Each named move below is a turn or a mirror, shown by a few rows before and after it. Which moves, in which order, take the first row of each later pair to the second? The first pair is answered.
move K64:
[  9  12   6 -10   7   5  -4 -16  -7  -4   9  10 -11]  ->  [  8  -5   8 -11  11  -5  -8  -4  -3 -11  13  -1 -14]
[  1  29   5   7  10 -15  -8 -19  -2   1   7  18   7]  ->  [ -3  -4   6   7  17 -27 -18   2   4 -16  13  -4  -1]
[ -1 -10   4  14  -7  -8  -3  18  -5 -26   6  -2  -7]  ->  [  4  20   0  16 -14   8   8   0 -10  -5  -1  19   1]
move K523:
[ 24   0   8  -5  15   0 -19  19 -11 -20  42  -3 -18]  ->  [ 26  29   9  -3  10  10 -13   9 -18  -7  39  15  -6]
[ 14 -12   1  -7  -4   2 -14 -13 -23  -2 -13  -6 -16]  ->  [ 17   0  -2  -6  -7   8 -12 -18 -26   2 -15   0 -11]
[-25 -21  -8   7 -10  -8  12  -5   7   0 -26   0  11]  ->  [-25  -8  -7   8 -13   0  17 -10   4   9 -26  11  14]
[  0   0  12  -3   2   2  -5  18 -17 -25  12  -7  -3]  ->  [  0  18  11  -1   0  12  -1  10 -22 -17  11   5   4]
move K149:
[ 19  20 -13 -18  -5  24   2   1  -3   9   9  16 -18]  ->  [  1  25  -8  -1  -6  30   1  22 -13   0  14  14   7]
[ 19  -1  -9  -9  21  -9 -20 -12  -1   9  24   6 -10]  ->  [ -1   5  -2   9  23  -3 -23  14 -14   1  26   2  16]
[ 24  23  -7  -3   7  11 -22  -4 -35  -3  17 -12  -3]  ->  [ 25  21 -10  -4   6  10 -22  -3 -32  -3  16 -13  -3]
[  0  10  -7 -24   3  -2  22 -38  36  20 -23  -8 -25]  ->  [-44  24  10  18   4  13  19  17  10  -3 -11 -19  36]
move K690:
[  7   7  -1   4   9 -19  -6 -11  26  11   5   1 -20]  ->  [ 15  -1  16  -5  -3   8 -28   1 -21  -4   6  11   0]
[ 27  25  10 -28  19   9   1  -9 -32   3  -3  23 -19]  ->  [-29 -22  17  -3   4   2   1  23 -22  -9 -39  -7  16]
[-28  16 -15  55  17 -17  13 -22  41  -7 -42  -1   9]  ->  [ 35  52  -4  23  15  20 -10 -40 -18  -9  -2  42  -4]
[  9   5   8 -17  -9  11 -29  16 -32 -11   4  14   6]  ->  [-28 -11  -5   6  -3 -24  -5  19  25  -2 -16 -16   1]
move K968:
[ 17  -1 -12 -31  29  16 -20  -5   2  -8  26  21 -23]  ->  [  0  -1 -21 -16  43  -5  -6   3  31  -8  22   3 -23]
[-14  -9  -4   5 -11 -13   7 -23  -9  17 -32  24  14]  ->  [  3  -8  -1  -7 -10 -10   0 -29 -18  15 -26  30   5]
[ 11 -25   6  -3  16  -1   0  13   4  15  19 -15 -24]  ->  [ -4 -26   3   7  16  -6   4  18  12  15  10 -23 -15]
[  4   8   2   4  14  -7  12 -10  30  16 -13 -18 -21]  ->  [-14   5   3  12   5   0  14  -5  26  16 -28 -22  -3]
Now pairs of rows:
Between the rows of a pair lie 2 to 4 moves.
[ -9 -23  -7   0   1 -14   6 -18  29  18 -15  -5 -10]  ->  [  8 -35  -1 -13   4 -13 -10 -13  15   8  -3  -4 -21]	K523, K690, K523, K690
[  0  41 -14   8  -1   6  22 -23  19  28  -8  17   5]  ->  [ -5 -19  -7   6  13 -29   8  11  37  -2   2 -25 -21]	K690, K64, K968, K690
[ -9  25 -12  -7 -16   9  19 -44  16  37 -33  26   2]  ->  [ 19  34 -16 -15   7  -8  18 -40  27  31   1  21 -28]	K690, K64, K690, K523
[ 38  -5   5 -13   7  -2 -14  -1 -22 -15  28   5 -21]  ->  [  6 -42   9  -3  -5   4 -19  14 -23 -22   1 -12   2]	K690, K968, K968
[ 32 -26  -2   6   7 -41  -2  18  12  -7  23 -28 -33]  ->  [ 36 -36  -7  -3  -6 -39   0   0  18   3   3 -22 -37]	K149, K968, K149
[-10  15  -5   3  10 -16 -21  16  12 -17  31  -1  -4]  ->  [-38  -2 -11   7 -13  -9 -11   2  22  -2 -13  -2  14]	K968, K149, K968, K968
[ 14 -24   4 -14   5 -15   4  -9  27   0   0 -15 -30]  ->  [ 15  24  20  -1   2  25  -1   0 -22  -5  19  18  10]	K64, K149, K968, K968
[-17  27   1  23  16   2  11  13   2   0  12  -1  21]  ->  [  9  17   7  -2   1  23  -9   1 -30  -3  10  14  16]	K690, K149, K968, K690
[  0   9  12 -27 -21  35  -5  -1 -41 -17  -1  17  -3]  ->  [  0  27  12 -11  11  14   1  24 -23 -32  35  -1 -11]	K149, K968, K149, K968
[ 31  16 -18 -29   3   6   6 -36  -6  15  17  30 -16]  ->  [-23  40 -15  18   6  10  28 -10   4  18   4  21  34]	K523, K968, K149, K64
[-18 -23  20  13   5  -7  -7  23 -15  -8 -14 -11  16]  ->  [  0  32   8  15  24 -11  16   1   2  12   8   7   1]	K690, K149, K968, K690
[ -1  24 -15 -11 -27  19 -16 -33 -13  19 -37  35  11]  ->  [-26  23   1  20 -14  20 -22  21 -27 -12 -11  17  45]	K968, K523, K64, K149
[-16 -35  -2  19  -6  -3  -7  24   1 -14  -1 -23   1]  ->  [ 30  10 -10  -8  -8  15  -3 -23 -13  12   8  17 -24]	K149, K690, K523
[-14 -29  14   8   0  -9 -11  21  -8 -10  11  -9  19]  ->  [ -8 -14  14  -3 -20  14  -9  -6 -22   7 -11  16  26]	K64, K149, K968, K690
[ 20  21  -2 -16   9  -5  -2   3 -17  -7  16  18  -9]  ->  [ -1   7 -12  -7   4 -22  16  -9  22  10 -12   7 -13]	K968, K968, K968, K149
[-36  -5   1   2  -7 -15  16   7  31  -6 -15  -7   3]  ->  [ 10  -2  10 -18  10 -11  -6  17   1 -26  31   0 -20]	K690, K64, K523, K64
[ 13   2 -10 -11  13 -17   2 -15  22   3  13  -4 -27]  ->  [  4   5  -7  -1  17 -18   6  -7  27   0  15  -7 -24]	K690, K690, K690, K968
[  3   2 -13   2   4 -24  11  -8  26  13   4  -8 -14]  ->  [  8 -22   4 -11 -21   7 -16   4 -25  -2  -7   5   9]	K690, K690, K968, K968
[-17  40 -10  21   7  -5  26   4   6   5  25  -3  10]  ->  [-24  36  -5  21  -5  12  20   8 -13   5  13   3  30]	K968, K690, K690
[ -2  -7  -1   3 -26   3 -11  -1  -3  -2 -16   9   5]  ->  [ -6   8  -7  16  -6 -16   1  12  20  -4   6  -1  -4]	K968, K968, K149, K690
[ -7 -12  -5  -8 -18  -4  11 -26  28  29 -38   1 -10]  ->  [ 19 -33  22 -21 -12   9 -30  15 -29 -14   4   1  -8]	K149, K968, K968, K64
